One vector is turned by the same rotation once a step. Each row is the vector after some number of steps, and that number follows the row.
The counts run from 0 to 627.
[144 139 177  89 158 147 105 170 144 104 100 163 156 132 148 147 125 129
 142 146 110 135 150 158  91 150 113 151  94 137 115 111 102  89 158 173
  79 116  95 137 147 111 122 196] -> 217
[103 136  86 100 140 144 121 155  94 117 142 158 126 156 183 141  93 126
  99 136 142 125 118 185 128 125 112 144 147 111 113 104  93  68 103 129
  88 134 107  99 172 130 100 126] -> 84
[130 160  85 118 172 147 125 139  78 112 153 152 117 129 139 114 128 141
 119 140 151 145  90 177 117 166  71 115 160 100 126 131  78 150 121 143
 113 171 152 149 161 103  96 149] -> 459
[144 161  58 100  83 153 110 105 109 130 139 122 144  90 171 110 101 144
 144 128 137 101  90 113 151 137 116 105 172 163 119 162 141 142  94 130
 116 147 166 173 125 112 130 146] -> 446
[129  93 111 126 112 127 133 126  56 129 150 152 104 196 146  97 117 127
 144 125 138  99 127  86 119 107 126 104  86 140 105  90 127  75 125 128
 147 132 123 132  99 113  87 114] -> 542
[133 164 142  95 150 136  98 168 123 124  92 158  99 103 112 144 123 136
 167 152 168 169 164 146 118 163  87 137 121 100 129 124 123 156 179 166
 120 131 158 118 125 117  88 154] -> 131
[159 162 118  86  82 134 122 108 120 103 109 150 121 107 154 171  74 135
 176 127 166 156 157  73 107 125 152  93 147 152 126 145 126 116 124 113
 104  98 172 132 144 129 118 170] -> 424
[146 133  86 114 103 169 115 134 108 121 127 145 130 128 200 155  88 118
 112 127 131 104 128 165 124 128 142  94 121 150 106 149 128  75 103 110
  75 154 118 126 173 125 135 175] -> 78
[128 133 114  55  98 136 148 140 148  91 120 147 118 110 158 133  74 149
 128 151 133  73 117 163  89 129 133 130 112 122 104 115 103 103  97 164
  77 116  87 140 130 184 134 125] -> 60
[104 173 108  77 103 131 144 148 137 114 120 146 114  72 109 117  82 161
 150 153 173 102 109 154 110 145 106 125 149 111 130 117 114 178 120 166
 120 126 156 152 113 167 132  93] -> 146
[129 158  93  87 130 152  99 141  95 121 146 159 114 127 201 155  89 144
 153 138 149 120 139 137 114 140  99 126 133 129 116 143 124 102 120 103
  78 163 149 125 148  94  86 171] -> 257
[118 155 110  78  90 125 140 130 134 127 121 134 111  97  91  94 102 142
 150 146 173 115 120 122 129 151 113 132 138 116 127 109 130 169 122 175
 147 118 154 147  79 167 118  79] -> 145
[183 103 104 109 104 130 129 117  74  80 141 147 109 163 179 131 126 134
 166 112 121 119 126 107 101 125 132  92 110 128 110 119 112  77 115 129
  88 112 111 130 127  98  86 169] -> 73
[ 86 160 129  75 126 124 110 162 157 122 114 179 123 102 133 179  92 164
 167 147 146 104 134 157  78  94 135 137 105 147 101 106 115  88 152 137
  72 137 124 151 131 137 136 155] -> 233
[158  95 108 123  97 135 150 141  80  88 119 145  83 152 149 117 114 112
 144 142 142 105 144 153 104 131 139  96  95  90  90  96 117  71 103 164
 107 107  97  96 124 146  90 111] -> 535
[154 167 118  94 130 121 124 143 115 119 106 143 145 127 173 151  97 134
 162 167 113  95 143 116  88 145 150 144 116 161 106 190 128  84 100 135
  75 123 103 147 145 119 145 177] -> 55
[156  95 131 120 102 163 106 116  68 121 127 131 143 180 165 107 119  96
 119 109 147 169 141 100 167 133 124 115 124 143 129  86 111  85 127 139
 158 100 131  98 142 113  72 158] -> 97
[130 140 147  66  75 153 107 126 147 139 117 123 164 114 112 107 109 133
 149 113 158 159 131  75 166 128 124 138 129 164 138  89 128 149 159 159
 173  89 158 149  81 132 106 136] -> 589
[123 133 160  86 131 170  71 162 128 156 113 138 134 131 131 106 114 114
 125 117 157 158 147 132 172 148  89 156  97 140 133  83 136 139 180 160
 164 132 141 127 108 117  70 154] -> 115
[ 99 149 154  58  89 167  87 156 174 159 113 145 165  91 154 147  92 145
 130 133 140 119 132 135 159 108 132 150 106 169 124 103 152 117 161 148
 118 123 120 151 118 140 137 153] -> 405
[125 123 140 107 107 109 134 170 102 108 105 154 111 161 106 125 127 127
 182 149 150 125 164  96 114 119 137 141 104 122 103  86 128  82 142 177
 129  74 106  96  82 137  95 117] -> 230
[122 155  78  78  50 125 132 124 133 119 121 133 140 109 167 134  84 144
 163 137 150  91 130  96 136 106 159 129 153 159 104 128 137  83 100 131
  99  81 127 132  92 130 142 125] -> 244
[174 118 100 114  89 161 140 106  75 103 119 116  82 126 132  92 112 108
 133 123 156 134 138 138 151 163 104  74 131 100 123 114 135 150 101 163
 153 136 151 113 122 149  69 108] -> 449
[137 165 109 100 112 136 110 144  98 164 129 121 117 108 144  84 109 138
 154 173 131  87 117 107 130 176  93 122 111 156 120 178 173 158 126 137
 160 173 149 183  91 115 110 129] -> 156
[138 151 114 113 135 189  96 133 111 125 123 145 144 109 172 138  89 113
  97 114 155 163 114 162 144 138  91 116 149 143 137 133 106 133 129 123
 113 173 166 133 185 109 103 190] -> 280
[138 131 112  95 117 136 137 153 126 102 112 148 100 107 169 150  93 134
 144 167 137  88 140 183  85 139 134 130 114 106  98 139 122  83  94 162
  68 131  92 116 151 159 131 140] -> 61
[136 120 126 151 106 128 137 113  86 127 114 150 154 148  62  75 170 126
 124 139 133 150 103 128 148 118 126  87 121 145 121  95 116 137 167 179
 175 118 145 180 112 114 144 126] -> 479
[113 154  75 137 142 132 139 149 111 125 125 151 164 132 141 111 143 130
  96 161 121 111  76 200 136 136 106 139 171 135 111 137  99 106 111 165
 103 145 110 168 163 117 170 145] -> 187
[ 88 143 165 103 136 116 153 155 123 147 105 164 164 140  66 103 109 139
 114 171 153 123 109 140 108 119 128 139  92 148 137 107 103 138 145 171
 164 113 124 177 125 175 172 103] -> 497
[114 118 108 130 161 137 124 174  78 111 132 157 125 174 158 121 138 120
 102 140 132 121 116 205 132 138  97 151 121 109 106  94  85  69 124 167
  89 130  97 109 162 119 109 147] -> 373
[133 123 131 137 130 141 111 138  83 107  97 159 121 139  90 144 128 112
 150 116 170 203 170 120 144 121 129  97 135 121 128  86 109 114 181 147
 148  86 171  98 151 112 100 156] -> 581
[ 79 157  51 108 123 148 104 148 118 150 151 167 134 111 158 127 117 155
 127 125 160 123  84 151 149 111  99 125 172 152 127 113 121 109 136 119
 109 170 165 156 131  88 124 142] -> 273
[157 125 172 102 123 117 150 153 106 112  98 138 122 151 128 118  95 100
 143 177 145 124 160 130  91 156 138 127  80 111 109 143 107 111 118 180
 126  81  92 109 141 186 119 125] -> 512
